In the data rows, 128 means zero.
Some points, one per row:
tensor([110, 120, 128, 108, 121,  56, 130,  90, 169, 169, 121, 108,  98, 111, 112, 127])
tensor([163,  77, 127, 119, 119,  71, 139,  67, 163, 179, 138,  93,  69, 116, 127, 143])
tensor([117, 127, 139,  96, 118,  90, 128, 132, 168, 127, 134, 101, 126, 113, 121, 159])
tensor([255,  93, 164, 112,  64, 126, 151, 152, 143,  78, 138, 134, 147, 151, 136, 129])
tensor([135, 104, 134,  91, 115, 136, 135, 157, 161, 106, 118, 104, 156, 123, 131, 127])
tensor([109,  62, 131, 131, 123, 162,  79,  99,  73, 118, 135, 146, 115, 125, 131, 130])
tensor([ 22, 141, 148, 220, 141, 113,  26, 198,  97, 116, 126, 214, 135, 120, 131, 120])
tensor([130, 125,  83, 111, 124, 128, 132, 155, 132,  98, 130, 110, 167, 139, 124, 129])
tensor([136, 128,  63, 123, 119, 130, 135, 162, 138, 111, 121, 118, 160, 118, 126,  69])
tensor([218, 131, 124, 122,  88, 129, 182, 153, 149, 102, 123, 130, 128, 126, 119, 125])
tensor([133, 129, 135, 152, 115, 161, 147, 108,  95, 124, 133, 144, 140, 122,  23,  37])
tensor([ 41, 129, 114, 160, 195, 108, 143, 118, 132, 114, 129, 171,  95, 124, 190, 138])
tensor([119, 130, 138, 121, 118, 147, 139, 173, 139, 115, 127, 106, 167, 134, 117, 123])
tensor([117, 145, 139,  61, 122,  64, 130,  92, 175, 146, 117, 114, 112, 113, 130, 138])
tensor([108, 134,  44,  81, 105, 113, 121, 136, 165, 106, 130,  91, 148, 125, 133, 121])
tensor([ 59, 196,   0, 129, 157, 147, 160,  90,  77, 114, 124, 177, 105, 119, 125, 136])
tensor([123, 132, 118, 141, 145, 121, 133, 173,  81, 195, 114, 218, 140, 244, 126, 161])
12 more points follow, each with its number after it:
tensor([188, 115, 127, 196, 115, 121,  94, 109, 139, 224, 144,  87,  90, 116, 118, 210]) 0
tensor([121, 106, 155, 138, 115, 151, 234, 108,  89, 133, 144, 125, 149, 142, 127, 122]) 1
tensor([101, 117, 136,  68, 109,  61, 136,  92, 177, 148,  91, 104,  98, 142, 146, 153]) 2
tensor([116, 122, 133,  74, 129,  82, 116, 126, 161, 122, 150, 100, 138,  96, 121, 121]) 3
tensor([ 68, 120, 247, 180, 229, 127, 141, 158, 133, 115, 132, 186, 112, 130, 142, 120]) 4
tensor([117, 139, 139, 100, 138, 145,  58, 161, 119, 110, 134, 100, 167, 126, 125, 126]) 5
tensor([149, 170, 156, 142, 172, 122, 124,  92, 108, 128, 140, 185,  99, 185, 157, 126]) 6
tensor([130, 112,  97, 168, 203, 109, 132, 129, 135, 128, 128, 188,  77, 188, 129, 123]) 7
tensor([131, 139, 119, 158, 167, 123, 134,  84,  74, 123, 135, 176,  93, 173, 154, 126]) 8
tensor([ 98, 132, 124, 123, 105, 175, 123, 162, 107, 121, 138, 111, 163, 128, 159, 123]) 9
tensor([ 92, 142, 114, 181, 222, 117,  64, 156, 132, 102, 171, 180,  92, 133, 123, 167]) 10
tensor([238, 131, 139, 119,  44, 228, 116, 131, 168, 171,  51, 114, 180, 137, 115, 118]) 11
Which of these numbered points is nearest to each point below by angle, seen from the average point of the first points? Its number follows each.
tensor([ 80, 121, 129, 151, 168, 115, 123,  88,  97, 122, 119, 185,  84, 129, 145, 141]) > 8
tensor([112, 135, 117, 130, 113, 164, 136, 160, 104, 106, 130, 113, 149, 131, 111, 130]) > 9
tensor([152,  64, 236, 146, 138, 138, 120,  93,  88, 125, 120, 166, 108, 151, 119, 120]) > 4
tensor([134, 137, 134,  79, 117,  96, 135, 149, 162, 107, 136, 102, 146, 113, 125, 138]) > 3
tensor([108, 127, 126, 109, 116, 147, 147, 153, 123, 101, 120, 105, 158, 131, 117, 123]) > 9
tensor([222, 129, 143, 120,  81, 127, 143, 145, 140, 103, 130, 110, 123, 122, 129, 149]) > 11
tensor([122, 137, 133, 162, 113, 130, 122, 136, 141, 150, 129, 113,  85,  66, 106, 170]) > 0
tensor([127, 131, 132, 108, 117, 157, 142, 152, 134, 108, 125, 106, 155, 121, 134, 125]) > 9
tensor([255, 140, 124, 113, 194, 195, 134, 144, 145,  80, 143, 165, 151, 124, 115, 124]) > 11
tensor([128, 118, 118,  93, 113,  74,  76,  98, 161, 137,  48, 100, 108, 134, 119, 120]) > 2
tensor([143, 127, 244, 137,  99, 159, 181, 145, 102, 108, 103, 112, 154, 136,  72, 173]) > 1
